[[ 15 -18  18]
 [ 17 -37  22]
 [ 59 -16  64]
 [ -2  17  -3]
 [-17  -8 -17]]
->
[[-37  22]
 [-16  64]]

[[ 44  32   8  56  -3]
 [  1  14  34  19 -15]
 [ 17  37  27   6  22]
 [ 57  43  16  70  -4]
 [ 10  16  29 -19  21]]
->
[[14 34]
 [37 27]]

[[-52  37  14  87 -74]
 [  5  -3  -1  -7   7]
 [  8  -5  -2  -8   8]
 [-52  34  12  72 -53]
 [ 12  -9  -4 -17  15]]
->
[[-3 -1]
 [-5 -2]]

[[  5  36 -24   6]
 [ 35 -29  80 -34]
 [  4  14 -29  33]
 [ -9   0 -24 -47]]
->
[[-29  80]
 [ 14 -29]]

[[ 19 -45  58 -27 -33]
 [  5   2  47 -16 -36]
 [-32  -3  -4 -22 -80]
 [  8 -43  58 -36 -79]]
->
[[ 2 47]
 [-3 -4]]

[[ 20  17  72 -47]
 [ 15 -17  17  85]
 [ 12 -11  24  84]
 [ 46 -52 -44 -34]
 [ 10 -11  25  82]]
->
[[-17  17]
 [-11  24]]

[[ 12 -31  80]
 [-51  15  -6]
 [ 68  77   0]
 [-38  14 -56]]
->
[[15 -6]
 [77  0]]

[[ -2  -3  -3]
 [ 18  18 -17]
 [  7  32 -87]]
->
[[ 18 -17]
 [ 32 -87]]
---
[[-28  -1   5 -26  38 -44]
 [  3  -2   4  14 -24  59]
 [ 12   6   3  10 -17 -40]
 [ 33   6  -1 -23   6 -17]
 [-30  -2   0 -12  38  26]
 [  4   0   2 -36  15  62]
 [ 28  -3   3 -31   7  22]
 [  6   3  -6  22  13 -22]
 [-24   2   3  15  12  34]
 [ 11   0  -6 -17 -15  12]]
->
[[ 33   6  -1 -23   6 -17]
 [ 28  -3   3 -31   7  22]
 [ 12   6   3  10 -17 -40]
 [ 11   0  -6 -17 -15  12]
 [  6   3  -6  22  13 -22]
 [  4   0   2 -36  15  62]
 [  3  -2   4  14 -24  59]
 [-24   2   3  15  12  34]
 [-28  -1   5 -26  38 -44]
 [-30  -2   0 -12  38  26]]

[[-42  58 -71  47 -42 -72]
 [-17  39  12  23 -74 -19]
 [ 11  64  45  -1  50  -3]
 [ 41 -49 -74  -6  -2  68]]
->
[[ 41 -49 -74  -6  -2  68]
 [ 11  64  45  -1  50  -3]
 [-17  39  12  23 -74 -19]
 [-42  58 -71  47 -42 -72]]

[[ 23  -2   9  70 -54  -7]
 [-21  25 -12   3  71  25]
 [ 56  75   0  62  56  14]
 [ -2   2  11  29  37 -18]
 [ 12 -30  -2 -36  48   5]]
->
[[ 56  75   0  62  56  14]
 [ 23  -2   9  70 -54  -7]
 [ 12 -30  -2 -36  48   5]
 [ -2   2  11  29  37 -18]
 [-21  25 -12   3  71  25]]

[[  0   4 -11 -19   6 -10  29  15  14   5   3  -6  19]
 [ -3   1   1  -7  -3   1   9 -11  -9  -3   4   2   5]
 [  5  -3  16   9 -10   8 -47   0  -3  -9 -22  11 -33]
 [ -9   0  -3  -3  -2   3  28 -29 -23  -1  21   0  18]
 [ -1 -12  -2  68  14  13 -21 -16 -11  12  25 -12  -4]]
->
[[  5  -3  16   9 -10   8 -47   0  -3  -9 -22  11 -33]
 [  0   4 -11 -19   6 -10  29  15  14   5   3  -6  19]
 [ -1 -12  -2  68  14  13 -21 -16 -11  12  25 -12  -4]
 [ -3   1   1  -7  -3   1   9 -11  -9  -3   4   2   5]
 [ -9   0  -3  -3  -2   3  28 -29 -23  -1  21   0  18]]

[[ 22 -24 -44  63]
 [ -6 -23  26  -3]
 [  7 -11  -6  16]
 [ 23 -15 -68  76]
 [ 18  19  -7  -9]
 [  9 -27 -42  63]
 [  6 -44  -4  44]
 [-10 -27  18   8]]
->
[[ 23 -15 -68  76]
 [ 22 -24 -44  63]
 [ 18  19  -7  -9]
 [  9 -27 -42  63]
 [  7 -11  -6  16]
 [  6 -44  -4  44]
 [ -6 -23  26  -3]
 [-10 -27  18   8]]

[[-19 -21 -28  56 -17  42   3]
 [ -3  13 -32  43  -1  38 -26]
 [ 23  44   3 -27  24 -15 -36]
 [ 18  24  20 -46  19 -37  -9]
 [ -7 -39  38 -35 -18 -28  49]
 [-18 -20 -30  62 -22  54   0]
 [  6  -8  33 -47   3 -40  23]
 [ -5 -16  22 -37   6 -47  29]
 [ 10  21  11 -42  27 -49  -7]]
->
[[ 23  44   3 -27  24 -15 -36]
 [ 18  24  20 -46  19 -37  -9]
 [ 10  21  11 -42  27 -49  -7]
 [  6  -8  33 -47   3 -40  23]
 [ -3  13 -32  43  -1  38 -26]
 [ -5 -16  22 -37   6 -47  29]
 [ -7 -39  38 -35 -18 -28  49]
 [-18 -20 -30  62 -22  54   0]
 [-19 -21 -28  56 -17  42   3]]
